In the rows, zero is written as 128.
Each path below is one point turned by a fixed rotation once a step. After each direction that follows a path, write how fast that rotation turns it, in degrees per step (0 if it stays still).
Each turn is a multiple of 5 degrees from 10 to 175, or 0.
Each row of a path follows its step; steps can be skipped.
Path 1:
step 0: [128 130 117 131 135 129 120 130 128 120 129 119 125 132 133 140 119 123
 128 133 123 136 127 128 135 137 123 139 126 139 127 128 133 126 135 133]
step 1: [138 139 133 134 130 134 141 130 134 122 121 126 129 130 125 137 121 139
 131 122 125 128 132 122 135 131 128 135 137 135 122 124 131 128 135 128]
step 2: [134 137 130 134 130 128 132 140 124 130 121 131 132 124 132 124 122 134
 130 124 127 131 136 129 132 133 125 123 114 124 131 116 123 118 136 124]
step 3: [132 131 131 128 128 134 125 130 119 139 132 123 131 128 124 138 121 130
 126 119 119 135 136 134 111 137 128 131 122 126 131 130 125 122 124 127]
step 4: [124 135 122 148 132 135 128 130 122 130 133 125 123 141 126 127 129 130
 129 126 131 134 123 118 120 134 124 134 126 132 132 133 124 129 127 136]
step 5: [130 126 126 133 133 124 122 130 127 116 123 117 118 124 135 129 122 136
 128 130 121 136 135 118 130 132 118 139 125 131 125 133 133 132 135 131]
step 6: [135 142 123 126 134 131 136 132 132 127 128 125 128 128 127 129 107 134
 134 123 131 127 132 130 130 122 122 137 134 126 125 127 135 125 135 126]
step 7: [133 131 126 134 125 130 134 135 121 135 125 131 140 121 129 129 120 124
 124 118 133 132 130 130 133 137 128 132 119 138 130 121 124 122 141 131]
step 8: [129 135 134 133 133 128 122 134 126 138 129 123 134 135 127 142 127 133
 128 124 117 129 136 124 128 143 136 132 124 129 136 126 129 124 122 131]
Directions:
[128 128 129 130 129 131 121 125 129 128 131 127 127 128 128 129 127 128
 127 129 127 127 126 125 127 129 130 127 128 130 128 127 127 129 129 130] | 80
[131 126 126 125 126 127 124 130 128 128 130 126 128 129 130 129 129 131
 128 129 127 127 130 129 131 127 127 130 125 129 128 128 127 125 124 128] | 135
[129 131 125 129 127 128 129 124 128 128 130 128 124 127 130 127 129 129
 128 132 127 130 126 129 128 129 127 131 126 130 126 129 131 131 127 126] | 70
Path 2:
step 0: [141 118 137 134 130 130 127 139 130 133 122 138 132 128 133 125 123 121
 122 124 132 127 131 140 130 128 128 127 133 128 122 129 122 122 136 124]
step 1: [136 120 125 136 138 128 115 123 123 135 119 124 119 136 129 124 128 129
 126 131 124 117 131 129 127 118 133 122 131 126 123 129 128 132 128 125]
step 2: [128 134 129 131 137 129 133 124 132 126 125 136 128 127 127 122 125 135
 140 126 122 123 129 120 119 117 131 119 123 129 131 135 136 131 116 127]
step 3: [123 136 136 125 129 129 137 141 117 130 137 124 133 119 129 129 130 131
 131 121 125 126 132 133 119 127 130 120 123 128 136 127 121 132 122 127]
step 4: [115 119 124 131 135 137 132 132 121 124 137 125 131 125 122 134 121 117
 123 132 129 127 131 139 133 130 128 129 132 128 123 132 119 128 124 128]
step 5: [126 126 124 135 128 141 130 116 127 131 127 127 136 128 129 131 131 127
 116 139 121 119 125 128 137 133 127 126 131 128 127 125 138 122 126 123]
step 6: [142 124 132 137 117 136 128 126 133 121 128 141 136 127 140 126 132 125
 131 129 130 129 130 128 127 129 129 118 124 131 130 127 135 130 133 122]
step 7: [137 122 132 137 125 128 123 138 123 138 123 121 124 128 138 121 129 126
 133 135 134 130 127 132 116 121 126 125 121 130 123 130 120 128 128 131]
step 8: [120 128 118 130 135 132 122 124 128 131 125 127 120 128 129 122 129 129
 133 122 124 129 124 131 120 112 122 129 133 127 120 131 123 127 114 122]
Directions:
[128 129 128 125 129 127 129 130 131 126 127 128 124 130 128 126 130 131
 127 132 128 131 130 127 129 131 128 129 129 127 130 126 126 128 128 127] | 0
Path 3:
step 0: [125 132 126 120 129 129 127 119 139 129 129 131 137 123 125 122 125 128
 124 132 123 130 120 118 119 135 137 121 130 122 131 131 136 129 125 121]
step 1: [128 131 118 122 131 126 125 125 126 128 130 138 136 130 131 127 131 131
 125 136 130 132 130 118 138 139 130 129 120 123 133 131 137 127 126 117]
step 2: [135 133 120 133 130 135 130 127 134 124 139 137 130 125 132 128 124 127
 117 132 125 124 124 119 130 128 137 132 127 121 139 126 129 128 127 123]
step 3: [124 134 124 117 123 131 129 121 138 136 131 136 131 126 127 137 138 129
 118 135 128 125 130 123 132 125 131 126 127 121 138 129 133 127 126 130]
step 4: [125 132 126 128 132 136 122 129 135 118 137 143 131 132 130 130 137 128
 123 126 129 132 129 134 132 125 128 127 125 120 136 133 138 125 130 125]
step 5: [130 125 127 128 130 134 129 121 139 130 130 130 132 125 127 129 133 124
 115 120 126 133 121 126 128 125 132 120 134 129 140 134 137 129 135 119]
step 6: [138 126 121 119 129 131 129 128 133 126 123 135 132 136 136 136 138 130
 124 126 130 130 124 120 137 131 122 121 126 129 131 133 139 129 133 124]
step 7: [143 124 120 127 135 135 124 124 137 120 133 131 135 135 136 126 131 130
 122 125 124 127 123 125 123 128 129 128 135 123 135 124 131 124 130 132]
step 8: [129 125 121 125 129 129 128 123 139 138 126 124 136 138 127 126 141 135
 118 132 123 130 128 125 131 132 125 124 134 118 133 124 130 130 129 128]
Directions:
[126 127 127 130 126 129 129 126 127 125 127 123 126 125 130 127 128 126
 128 130 128 127 130 130 129 129 128 124 125 128 126 129 126 125 128 130] | 0
[131 128 131 131 131 130 130 128 129 126 130 127 129 125 125 126 127 127
 128 126 128 125 126 127 125 129 131 128 129 128 129 128 127 126 128 130] | 145
[127 130 127 130 126 128 127 131 129 128 127 129 129 125 127 126 129 125
 129 132 129 129 128 126 128 128 128 130 126 130 132 127 128 128 123 127] | 35
Path 4:
step 0: [127 120 138 130 127 130 133 134 135 132 127 125 130 131 125 137 127 127
 131 140 126 131 123 135 127 125 135 133 121 121 130 135 129 132 139 118]
step 1: [120 125 127 125 134 130 124 131 135 136 123 121 120 128 135 127 126 131
 138 123 132 128 125 128 126 114 128 132 122 120 136 125 126 135 135 120]
step 2: [125 124 128 113 130 126 132 128 130 129 128 123 124 138 125 122 132 124
 143 131 126 126 132 126 123 132 128 136 130 120 124 124 121 137 131 123]
step 3: [135 124 129 119 129 131 131 131 130 127 133 127 126 129 126 122 128 127
 127 137 124 130 123 127 116 130 131 120 123 118 128 122 125 132 148 128]
step 4: [129 128 129 128 129 125 138 132 140 130 128 124 128 134 129 127 129 128
 134 139 131 132 121 126 135 120 134 129 127 122 134 138 133 128 143 123]
step 5: [120 121 126 129 130 123 122 133 132 136 128 128 125 136 131 129 119 130
 140 129 124 124 122 120 122 119 128 138 119 123 127 130 128 133 134 121]
step 6: [123 123 128 118 133 132 125 130 134 132 132 123 127 135 130 121 136 120
 139 128 120 124 126 129 123 125 125 129 137 127 125 120 131 138 136 119]
step 7: [128 125 129 124 129 123 136 133 132 124 132 126 125 128 124 122 129 128
 132 124 120 130 129 129 120 136 133 128 130 113 128 128 130 126 148 125]
step 8: [131 124 131 134 129 128 131 130 136 133 135 120 125 133 127 136 134 128
 133 137 131 137 127 116 127 126 133 128 123 123 131 132 128 129 144 121]
Directions:
[126 126 125 124 127 126 126 129 127 128 123 127 128 129 130 128 132 128
 127 126 129 125 126 126 127 129 130 128 128 129 126 126 129 128 126 126] | 90
[128 128 128 124 129 129 128 128 127 131 129 130 128 126 130 126 126 130
 131 128 126 128 131 127 128 127 128 131 132 129 126 124 126 127 126 127] | 90
Path 5:
step 0: [119 124 121 118 129 124 130 123 133 128 131 129 128 131 125 129 134 121
 128 125 120 136 128 135 128 119 140 129 118 122 123 125 124 140 136 128]
step 1: [129 137 123 125 131 126 132 127 129 122 133 144 131 141 127 130 139 126
 139 126 127 129 134 127 123 123 133 124 129 119 129 133 124 131 120 128]
step 2: [128 125 133 123 132 129 135 131 134 129 125 119 125 141 130 135 137 118
 137 121 129 132 138 137 129 127 126 126 123 128 121 119 121 127 120 130]
step 3: [131 133 120 128 128 129 132 129 134 124 138 126 127 140 126 137 133 131
 126 125 118 132 136 132 117 127 128 124 124 138 130 131 117 127 140 131]
step 4: [124 130 128 124 128 124 127 135 135 127 123 128 123 134 126 116 132 124
 133 123 125 126 143 132 118 118 131 118 125 127 136 127 128 116 131 124]
step 5: [122 129 131 126 122 132 127 130 131 134 126 135 116 140 123 131 132 118
 121 135 119 133 136 131 120 125 130 128 120 129 121 123 133 134 133 124]
step 6: [125 125 116 122 130 126 127 120 130 125 128 135 125 142 132 125 127 129
 126 125 126 137 129 130 118 126 129 115 120 127 124 139 131 129 119 124]
step 7: [125 126 130 121 134 125 136 136 118 126 122 127 115 138 126 130 131 126
 132 127 123 130 125 132 118 123 137 124 126 125 125 124 124 127 119 140]
step 8: [127 131 119 122 126 138 131 121 137 119 118 124 123 131 130 137 136 132
 125 126 120 136 133 134 125 123 133 126 124 121 129 126 121 135 132 133]
Directions:
[126 128 128 130 126 127 125 129 129 129 124 132 130 125 127 130 131 129
 129 131 128 128 130 130 128 125 130 129 128 125 130 127 128 128 130 126] | 90
